In the data rows, 50 means zero.
Each pair is two rows. How far apart are they, by a hidden measure? 0 means very close, and 20 very far. Two or three weighted sums of its numbers give each row a place; it is the straight-line distance between the places.
48;47;43;48;50;48;57;51;48;46;50;49;48;47;43;47;50;51;46;47;48
34;63;67;34;53;63;42;38;34;49;64;34;34;38;67;38;46;38;39;38;34 >> 7
57;71;79;58;49;71;47;45;57;43;24;57;58;50;79;50;49;45;50;50;57
58;53;42;57;73;53;67;59;58;64;50;58;57;72;43;73;71;59;72;73;57 >> 17
39;63;85;38;49;63;55;58;38;44;32;38;38;43;85;43;52;58;43;43;38
57;62;57;56;49;61;47;47;56;44;41;57;56;51;57;51;48;47;51;51;56 >> 10
55;44;43;56;57;45;40;55;55;52;52;55;55;33;43;34;41;55;34;34;55
48;52;45;48;49;51;53;52;48;43;48;48;48;44;45;44;51;52;44;44;48 >> 1
42;54;60;42;49;54;56;54;42;45;45;42;41;44;60;44;51;54;44;44;41
53;43;42;53;53;43;41;53;52;46;50;53;53;35;42;35;42;53;35;35;53 >> 3
51;48;44;51;49;48;50;50;51;42;50;52;51;47;44;47;50;50;47;46;51
45;54;48;44;54;54;42;48;45;50;53;44;45;41;48;41;49;48;41;41;45 >> 1
55;36;54;54;49;37;53;47;54;43;43;54;54;43;54;43;51;48;43;43;55
43;42;43;43;40;43;36;55;43;55;48;43;43;58;43;58;43;55;58;58;43 >> 7
57;59;45;57;57;59;59;61;57;48;54;57;57;64;45;64;69;60;65;64;57
52;49;42;53;37;49;36;49;52;57;50;53;53;66;42;65;37;49;65;65;53 >> 4
49;47;41;50;49;47;44;49;49;43;49;50;49;41;41;41;47;49;42;41;49
52;49;43;52;50;49;55;51;52;44;50;52;52;48;42;48;50;51;48;48;52 >> 4
48;42;42;47;35;43;39;56;47;51;49;48;48;71;42;71;21;56;71;70;47
49;42;45;49;48;42;45;55;49;46;49;49;49;57;44;57;42;55;58;57;49 >> 10
55;61;48;55;47;61;44;43;55;43;42;55;55;53;48;54;42;44;54;54;55
51;48;42;52;50;48;46;51;51;44;51;51;51;47;42;47;50;51;47;47;52 >> 5
54;42;65;54;48;42;51;49;53;42;44;53;53;45;65;45;50;49;46;45;53
49;50;42;50;49;50;52;50;50;42;49;49;49;44;42;44;51;50;44;44;50 >> 6
49;47;43;49;50;47;46;50;49;43;49;49;50;47;43;46;50;50;46;47;50
53;47;44;53;50;47;45;51;54;44;50;54;54;46;44;46;50;51;46;46;53 >> 1
45;51;52;46;50;51;45;49;45;44;52;45;46;45;52;46;50;49;45;45;45
43;46;43;43;48;46;37;50;43;51;49;43;43;47;43;47;49;50;47;48;43 >> 5
48;38;42;47;50;38;53;46;48;42;51;47;48;53;43;53;57;47;53;53;48
52;31;53;52;50;31;51;50;53;43;39;52;52;45;53;45;52;49;46;45;52 >> 5
28;56;61;28;56;56;36;41;28;58;57;28;28;40;61;39;48;42;39;39;28
30;32;49;31;97;33;73;19;30;78;59;30;30;88;49;89;94;19;89;89;30 >> 16
51;33;95;51;49;33;50;50;51;42;30;51;51;46;94;47;50;51;47;47;52
61;49;47;62;48;49;37;49;61;53;49;61;61;48;47;47;50;49;49;48;61 >> 17
50;49;42;51;52;49;45;50;51;45;51;50;50;41;42;40;46;50;40;40;50
46;46;45;47;50;47;57;50;46;46;51;47;47;49;45;49;51;50;49;49;46 >> 2
46;47;43;46;54;48;68;50;46;64;50;46;45;51;43;51;51;50;51;51;46
57;41;89;57;49;42;53;49;57;43;41;57;57;46;89;46;51;49;47;46;57 >> 15
28;45;55;28;45;45;33;56;28;62;48;28;28;51;56;51;49;56;52;51;28
28;52;55;29;54;52;34;43;28;59;53;29;28;39;54;39;48;43;39;40;28 >> 2
52;47;42;51;49;47;53;49;52;43;49;52;51;46;41;46;50;49;46;46;52
55;61;53;55;48;61;46;45;55;43;40;55;55;50;53;51;47;45;50;50;54 >> 3
46;51;44;46;52;51;42;48;46;48;51;46;46;41;44;41;48;48;41;41;46
55;48;43;55;50;48;41;51;55;49;51;56;55;48;44;47;51;50;48;48;55 >> 3
52;49;43;51;54;48;60;51;52;50;51;52;52;55;43;55;54;51;54;55;52
50;47;41;50;49;47;54;50;50;43;49;50;50;46;41;46;49;50;46;46;51 >> 4
34;55;56;35;45;55;61;59;34;52;45;34;35;39;56;39;52;59;39;40;35
58;55;46;58;45;55;41;45;58;49;48;57;58;58;45;57;45;45;58;58;58 >> 12
49;56;59;49;48;55;50;50;49;41;42;48;49;45;59;45;49;50;45;45;49
54;46;51;54;49;46;53;50;54;42;49;55;55;46;51;45;50;50;46;46;54 >> 3
61;43;48;60;46;43;61;46;61;50;48;61;61;40;48;40;53;45;39;40;60
47;55;52;47;49;55;51;52;48;42;44;47;47;45;53;44;50;52;44;45;48 >> 5
48;42;43;48;56;42;58;47;49;47;52;48;49;62;43;62;66;47;62;62;48
49;38;53;49;50;38;53;49;49;44;57;49;49;50;53;49;52;49;49;50;49 >> 6
50;50;43;50;53;49;42;50;50;48;51;50;50;40;42;40;48;50;40;40;50
60;45;44;60;57;45;36;55;59;58;51;59;60;38;45;38;47;55;38;38;60 >> 2
52;44;41;51;50;44;43;51;52;44;49;51;52;40;41;40;47;50;40;40;52
55;50;49;55;49;50;46;49;55;44;49;55;55;48;49;48;50;49;48;48;54 >> 2
49;56;54;48;50;56;53;52;49;43;46;48;48;46;55;45;51;52;46;46;48
72;87;66;71;33;87;38;08;71;51;12;71;72;74;66;74;12;08;74;74;71 >> 19
53;49;46;53;49;50;47;50;53;43;49;53;53;47;46;47;50;50;48;48;53
38;41;50;38;57;41;64;42;38;56;54;38;39;58;49;57;56;42;58;57;39 >> 4
50;47;43;49;51;48;56;51;49;45;51;50;50;48;43;48;51;51;48;48;49
54;46;47;55;50;46;55;51;55;44;50;54;55;46;47;46;51;50;46;46;55 >> 2
30;43;54;31;44;43;34;58;31;60;47;31;31;54;53;54;48;58;54;54;31
50;62;64;49;50;63;48;50;49;42;64;49;49;46;65;45;49;49;46;45;49 >> 5
55;87;95;55;50;87;51;56;55;43;99;55;55;49;95;49;53;56;49;49;55
44;46;45;44;45;46;36;54;43;56;50;44;44;54;45;54;49;54;54;54;44 >> 17
52;39;49;52;50;39;52;50;53;43;46;52;52;45;49;46;51;50;45;46;52
40;40;45;39;74;39;69;37;39;67;54;39;39;73;45;73;72;36;73;74;40 >> 12
52;50;43;51;50;51;53;52;51;43;50;52;51;46;43;46;52;51;46;46;51
25;39;54;25;31;39;29;70;25;74;44;25;25;65;54;66;42;70;65;65;26 >> 2
66;50;46;67;47;49;30;49;67;75;51;67;67;50;46;50;50;50;50;50;67
50;49;44;50;49;49;49;50;50;42;50;50;50;46;44;46;50;50;46;46;50 >> 5
51;51;42;51;50;50;50;51;51;43;50;50;51;47;42;47;50;51;47;47;51
51;51;44;50;49;50;50;50;51;42;48;50;51;46;44;46;49;50;47;46;50 >> 1
52;48;43;52;51;48;49;52;51;44;51;52;52;43;43;43;47;52;43;43;52
41;56;50;41;53;56;41;43;41;47;55;41;41;38;51;39;45;43;38;38;41 >> 3
55;65;70;55;50;65;53;54;56;43;68;55;55;49;70;49;52;54;49;49;56
55;51;42;55;28;51;33;45;55;63;50;55;56;72;42;72;29;45;72;72;55 >> 12
49;73;70;49;50;73;52;54;49;43;25;49;49;45;70;45;52;54;45;45;49
58;62;57;58;48;62;45;44;58;44;39;58;58;52;57;52;47;44;51;53;57 >> 5
54;47;48;53;50;47;53;51;54;43;50;54;54;47;48;46;50;50;47;47;53
60;45;44;61;52;45;33;53;60;59;50;61;60;41;44;41;49;52;40;42;61 >> 5
51;47;42;51;50;47;45;50;51;44;50;51;51;47;42;48;51;51;47;47;51
50;47;43;50;50;47;55;50;50;44;50;50;50;48;42;49;51;50;49;48;50 >> 2
46;49;44;46;48;50;59;52;46;47;50;46;46;43;44;43;51;51;44;44;46
33;48;48;33;51;49;29;49;33;73;50;33;33;45;47;46;50;50;45;45;33 >> 5
48;43;46;49;50;42;47;52;49;43;48;48;48;50;46;49;49;52;49;49;48
46;51;49;46;50;51;45;49;46;44;52;45;46;45;49;44;50;49;44;45;46 >> 3
76;60;54;76;29;60;30;26;76;66;39;76;75;65;54;66;37;26;65;66;76
55;46;44;55;51;46;41;52;55;47;51;55;56;43;43;43;49;52;43;43;55 >> 3
38;47;51;38;49;47;39;51;38;51;50;37;38;47;52;47;50;51;47;47;38
48;47;41;48;48;47;60;50;48;49;49;48;48;44;42;44;50;50;44;44;48 >> 4
45;61;71;45;48;61;52;53;45;42;35;46;45;44;70;44;51;53;44;44;45
47;49;43;47;49;49;57;51;47;45;49;47;48;44;44;44;50;51;44;44;47 >> 6
53;47;47;52;49;47;52;50;52;42;50;52;52;47;47;47;51;51;47;46;52
49;54;50;49;50;54;53;52;50;43;48;49;49;46;50;46;51;52;46;46;49 >> 1
44;56;53;43;49;56;57;56;43;46;45;44;44;42;53;42;53;55;43;43;44
45;46;45;45;52;46;60;49;45;50;51;45;45;52;45;51;52;49;52;51;45 >> 7
58;34;66;58;51;33;47;56;58;44;64;58;58;44;66;44;50;56;44;44;58
40;56;56;39;47;55;58;56;40;47;44;40;40;41;56;41;52;56;41;41;39 >> 3
56;45;45;56;51;45;42;52;56;47;51;56;56;43;45;43;49;52;44;43;57
48;51;52;48;49;52;47;49;48;42;52;47;48;44;52;45;50;49;45;45;48 >> 3
33;27;65;33;43;26;40;70;33;50;31;33;33;60;66;60;41;70;60;60;33
53;48;43;53;49;48;62;51;53;52;51;53;53;45;43;45;51;51;45;45;53 >> 3
43;59;53;43;52;60;44;43;43;46;58;43;43;39;53;40;46;44;40;40;43
50;51;42;50;51;51;46;50;50;44;51;50;50;42;43;42;47;49;42;42;50 >> 4
51;48;43;51;50;48;51;51;51;43;50;51;51;47;42;47;50;51;47;47;50
53;52;43;53;46;51;43;49;53;46;50;53;53;58;42;58;41;48;58;57;53 >> 6
51;50;44;50;50;51;48;50;50;43;51;50;50;46;43;46;50;51;46;45;51
67;55;46;67;70;55;70;64;67;71;53;66;66;67;46;67;62;63;67;67;67 >> 13
58;50;50;58;49;50;44;49;58;45;49;58;58;49;50;49;50;50;49;48;58
58;50;44;59;54;50;63;53;58;55;50;58;58;54;44;54;52;54;54;54;58 >> 6
54;46;46;54;49;46;54;50;54;43;49;54;54;45;46;45;50;50;46;46;54
30;46;56;30;48;46;36;52;30;56;48;30;31;48;56;48;49;52;48;47;31 >> 3
55;51;45;55;51;51;56;53;54;45;52;54;55;51;44;51;53;53;51;51;55
51;65;65;50;49;65;51;51;51;43;34;51;51;47;65;46;51;51;46;47;50 >> 4
67;54;50;67;42;54;35;40;67;56;45;66;66;56;51;56;46;41;56;56;67
50;51;47;49;49;51;48;49;49;42;51;49;49;45;47;45;49;49;46;45;49 >> 3
53;49;43;53;49;49;67;52;53;59;51;53;53;46;43;45;52;51;45;45;53
58;44;45;58;53;43;38;54;58;51;51;58;58;39;45;39;47;54;39;39;58 >> 5
49;37;62;49;49;37;50;49;49;42;58;50;49;46;63;47;50;49;46;47;49
59;63;61;60;49;63;45;45;60;45;39;59;59;52;61;52;48;44;52;52;60 >> 8
52;49;44;52;51;49;53;52;52;44;52;52;52;49;43;48;52;52;48;49;52
50;48;42;50;48;48;39;50;50;52;50;50;50;49;42;49;50;51;49;49;49 >> 4
34;47;45;35;50;47;29;48;35;67;49;34;35;43;45;43;49;48;43;43;35
00;22;70;00;93;22;75;00;01;85;75;01;00;82;70;81;77;00;81;81;00 >> 10
54;50;43;55;37;49;34;49;54;64;51;54;54;63;42;63;43;49;63;63;54
50;47;43;50;51;47;55;50;50;44;51;50;49;49;43;49;51;50;49;49;50 >> 4
40;54;53;40;47;54;59;55;40;48;46;40;40;41;53;41;52;56;42;41;40
53;51;43;54;48;51;44;49;53;45;49;53;53;51;43;51;48;49;51;51;53 >> 6
31;47;79;31;51;48;42;53;31;50;51;31;31;49;79;49;51;53;49;48;31
51;49;42;51;49;48;60;52;51;50;51;51;51;44;43;44;52;51;44;44;51 >> 7
50;59;73;49;50;59;50;50;49;43;62;49;50;46;74;47;51;50;46;46;50
52;54;48;51;50;53;51;51;52;43;48;52;51;47;48;47;51;52;47;47;52 >> 8
52;40;50;52;48;40;51;48;52;42;46;52;52;45;50;44;50;49;44;45;52
53;50;43;53;50;51;54;51;53;44;51;53;53;50;43;50;51;51;50;50;53 >> 5
59;53;44;58;40;53;36;45;59;56;49;59;59;61;44;61;43;45;61;61;59
46;45;43;46;44;45;37;54;46;53;49;46;47;57;43;56;46;54;56;57;46 >> 2
48;45;43;47;49;45;53;49;47;43;50;47;47;47;43;47;50;49;47;47;48
41;42;46;41;58;41;63;43;42;54;52;42;41;60;45;59;57;43;59;60;41 >> 5
68;45;45;68;68;45;24;57;68;91;51;68;68;33;45;33;47;58;33;33;68
38;26;69;38;46;26;43;61;38;44;28;38;38;53;69;53;45;61;53;52;37 >> 8
38;50;48;39;53;51;37;47;38;55;51;38;38;41;48;41;49;46;41;41;39
53;57;52;54;50;57;53;52;54;43;56;54;53;49;52;49;51;52;49;48;54 >> 8
53;48;42;53;57;48;70;51;52;69;50;53;53;54;42;55;52;51;54;55;52
47;47;43;47;53;47;64;50;47;55;51;47;47;51;43;51;52;50;52;51;47 >> 3
44;51;42;44;41;50;64;55;44;55;49;44;44;34;43;34;55;54;34;34;44
50;46;42;50;48;46;49;49;49;41;48;50;50;45;42;45;49;49;45;45;49 >> 6
73;74;57;73;72;74;65;85;73;57;69;72;73;76;57;77;84;85;76;76;73
58;80;62;59;47;80;45;35;59;44;20;58;59;56;62;56;37;35;57;56;59 >> 7
51;47;49;52;50;47;51;51;52;43;51;52;51;47;49;47;51;51;47;47;52
75;75;57;75;81;75;67;93;76;63;70;76;75;83;57;83;92;93;82;83;76 >> 16
54;69;53;55;51;68;53;55;54;43;64;54;54;51;53;51;55;55;51;51;54
41;42;70;41;50;42;55;48;41;45;56;41;41;48;70;48;51;48;49;48;41 >> 8
45;47;44;45;49;47;39;50;45;49;49;45;44;47;43;47;50;50;46;46;45
52;48;42;51;52;48;44;51;51;45;51;51;51;40;42;40;46;51;40;40;51 >> 2
58;43;45;58;46;43;60;46;58;50;48;58;58;41;46;40;52;46;40;41;58
41;34;48;40;58;34;59;37;40;50;56;40;40;63;48;63;64;37;63;63;40 >> 5
60;50;44;60;45;50;34;48;60;61;50;60;60;54;44;54;49;48;54;54;60
80;82;70;80;71;82;66;95;80;58;84;80;80;76;69;76;82;95;76;76;80 >> 16
51;65;54;51;50;64;51;52;51;43;40;51;51;46;54;46;51;53;46;46;50
51;58;57;51;50;57;50;51;51;43;44;51;52;47;57;47;51;51;47;47;52 >> 2
55;53;45;54;48;53;44;48;54;44;47;54;54;51;45;52;48;47;52;51;54
58;54;44;59;33;55;36;44;59;60;50;58;58;71;45;70;33;43;71;70;59 >> 9
57;54;44;58;36;55;37;42;57;54;48;57;57;67;43;67;33;42;66;67;57
12;24;57;12;99;24;76;00;12;91;67;11;12;94;57;94;98;00;94;94;12 >> 17
50;56;50;50;49;56;49;49;50;42;55;50;50;46;50;45;50;49;45;46;50
89;88;82;89;75;88;66;99;89;60;99;88;89;78;82;78;84;99;77;78;89 >> 15
50;47;42;49;49;47;47;50;50;43;50;49;50;47;42;46;50;50;46;46;49
36;41;47;35;33;40;31;62;36;67;47;35;35;65;47;65;40;62;64;64;35 >> 2
59;69;53;59;46;69;44;39;58;45;37;59;58;58;54;58;38;39;58;58;59
51;43;42;51;50;42;45;51;51;43;50;52;51;40;42;40;45;51;40;39;51 >> 9
51;65;69;51;50;65;51;51;51;43;67;52;51;47;69;47;51;51;47;47;52
48;46;43;49;50;46;56;50;48;45;51;49;49;49;43;49;51;49;49;49;48 >> 7
65;56;54;64;53;56;60;58;65;50;56;65;65;54;55;54;53;59;53;54;64
47;46;42;47;48;46;37;50;47;52;49;47;47;48;42;48;49;50;48;48;47 >> 9
47;46;42;47;63;47;76;49;46;91;50;46;47;57;41;57;52;48;56;57;46
18;44;57;18;54;44;70;44;18;73;51;18;18;50;56;50;50;43;51;51;18 >> 10
45;45;45;46;51;45;58;49;46;47;51;45;46;50;45;50;51;49;50;50;46
50;47;52;51;49;47;50;51;50;43;50;51;50;47;52;47;50;51;47;47;51 >> 4
51;53;44;51;49;52;49;50;52;43;49;51;51;47;44;47;50;50;48;47;51
74;74;58;74;22;74;33;10;74;60;29;74;74;79;58;79;13;10;79;79;74 >> 15
44;55;57;44;49;54;54;53;44;43;45;44;44;44;57;44;51;53;44;44;44
56;47;43;55;49;48;59;49;55;47;50;55;55;45;43;45;50;50;44;45;55 >> 4
53;50;42;54;47;50;42;49;54;47;50;53;54;53;43;53;47;49;53;53;54
50;47;42;51;49;48;47;50;51;43;50;51;51;47;41;47;50;51;47;47;51 >> 2
51;44;51;51;50;45;50;50;51;42;48;51;51;46;50;46;49;51;46;46;51
50;49;43;49;49;49;55;51;50;44;50;49;49;44;42;45;51;51;45;44;50 >> 1
52;51;44;51;49;52;48;49;52;42;48;51;52;48;44;48;49;49;48;48;52
45;45;40;45;45;46;32;50;45;59;49;45;45;49;40;49;48;50;49;49;45 >> 6
51;48;43;51;79;48;71;50;51;70;51;51;51;76;43;76;74;50;76;76;51
50;49;45;50;49;49;51;51;51;42;50;51;50;46;44;46;50;51;46;47;50 >> 13
57;49;72;57;50;49;53;51;57;43;51;57;57;46;71;47;50;50;46;47;57
61;49;44;60;44;49;32;47;61;63;49;60;61;53;44;52;48;47;52;52;61 >> 14
47;46;43;47;55;46;61;48;48;51;51;47;47;55;43;56;54;48;56;56;47
50;49;44;50;50;49;51;50;50;42;49;50;50;46;44;47;50;50;46;47;50 >> 4
46;52;42;46;53;52;40;46;46;47;50;46;45;35;43;35;43;46;35;35;45
53;57;49;53;50;57;49;50;53;43;46;53;53;48;49;49;50;50;48;49;53 >> 3
50;51;42;51;49;52;49;50;51;43;50;50;51;44;42;44;47;50;44;44;50
51;43;42;51;50;43;48;51;51;43;51;51;51;44;42;44;49;51;44;45;51 >> 3
51;60;53;52;49;59;50;50;51;43;44;51;51;47;53;47;50;50;47;46;51
70;40;84;71;51;40;43;57;71;47;61;71;71;44;84;44;50;57;44;44;71 >> 9
51;48;44;52;50;48;52;51;52;43;49;52;52;47;45;47;50;50;46;47;52
47;64;49;46;52;64;46;43;46;44;59;46;46;39;50;38;42;43;38;38;46 >> 3
53;47;42;54;48;47;63;50;53;55;50;54;53;46;42;46;50;50;46;45;53
57;50;43;58;58;49;68;53;58;64;50;57;57;55;43;55;53;53;55;55;58 >> 7
52;54;44;52;49;54;47;49;52;43;47;52;52;50;44;49;48;49;49;49;52
49;47;51;49;50;47;52;51;49;43;50;49;49;47;51;47;50;51;47;47;49 >> 5
57;42;45;57;43;42;61;45;57;51;49;57;58;33;45;33;61;45;33;33;58
52;47;41;51;50;48;63;51;52;53;50;52;52;48;42;48;50;50;48;47;51 >> 14
51;50;46;51;50;50;50;51;51;43;51;50;50;47;46;47;50;51;46;47;51
50;47;41;50;50;47;44;50;50;44;49;50;50;41;41;40;46;50;40;41;50 >> 2
50;47;41;50;49;47;46;49;49;42;49;49;50;45;40;44;49;49;44;45;49
53;48;43;53;50;48;56;51;53;45;50;53;53;47;42;47;50;51;47;47;53 >> 4
44;46;42;44;43;46;31;52;44;67;50;44;44;53;42;53;49;52;53;53;44
38;50;46;38;56;50;32;48;38;68;51;38;38;42;46;42;50;48;42;42;38 >> 2
55;78;67;55;50;78;50;47;55;43;24;55;55;51;68;51;49;46;51;51;55
51;46;41;51;48;46;55;50;51;44;49;51;51;43;41;44;49;49;43;43;50 >> 5
46;45;42;46;45;45;37;52;45;52;49;45;46;53;42;52;47;52;53;52;46
49;54;46;49;51;54;47;49;49;44;52;49;49;45;46;44;50;49;44;44;49 >> 3
51;55;45;51;50;55;51;50;51;42;53;51;51;47;45;48;51;51;47;47;51
50;46;40;51;52;46;67;48;49;66;48;50;50;49;40;49;49;49;49;49;50 >> 3
45;46;44;45;53;46;62;49;45;52;50;45;45;51;44;52;51;48;51;52;45
46;46;42;46;45;45;36;52;46;53;49;46;46;52;42;52;48;51;52;52;46 >> 6
47;45;44;47;48;46;42;53;48;47;50;47;47;52;43;52;49;53;52;52;47
52;48;42;51;50;48;46;51;50;44;50;51;51;44;42;44;50;50;44;44;51 >> 3
51;46;42;51;51;47;56;51;51;45;51;50;51;53;42;53;56;50;53;54;51
46;42;44;46;39;42;39;57;46;51;48;46;46;64;43;64;35;57;64;64;46 >> 7
58;70;67;58;49;70;47;44;58;45;31;59;58;52;68;52;48;45;52;52;59
43;49;53;43;48;49;55;51;43;44;49;43;43;45;53;45;50;51;45;45;43 >> 4
54;65;57;54;50;65;53;54;54;43;63;55;55;50;57;49;53;54;50;49;55
57;47;42;57;51;48;67;50;57;64;49;57;57;48;42;48;49;50;47;48;56 >> 3
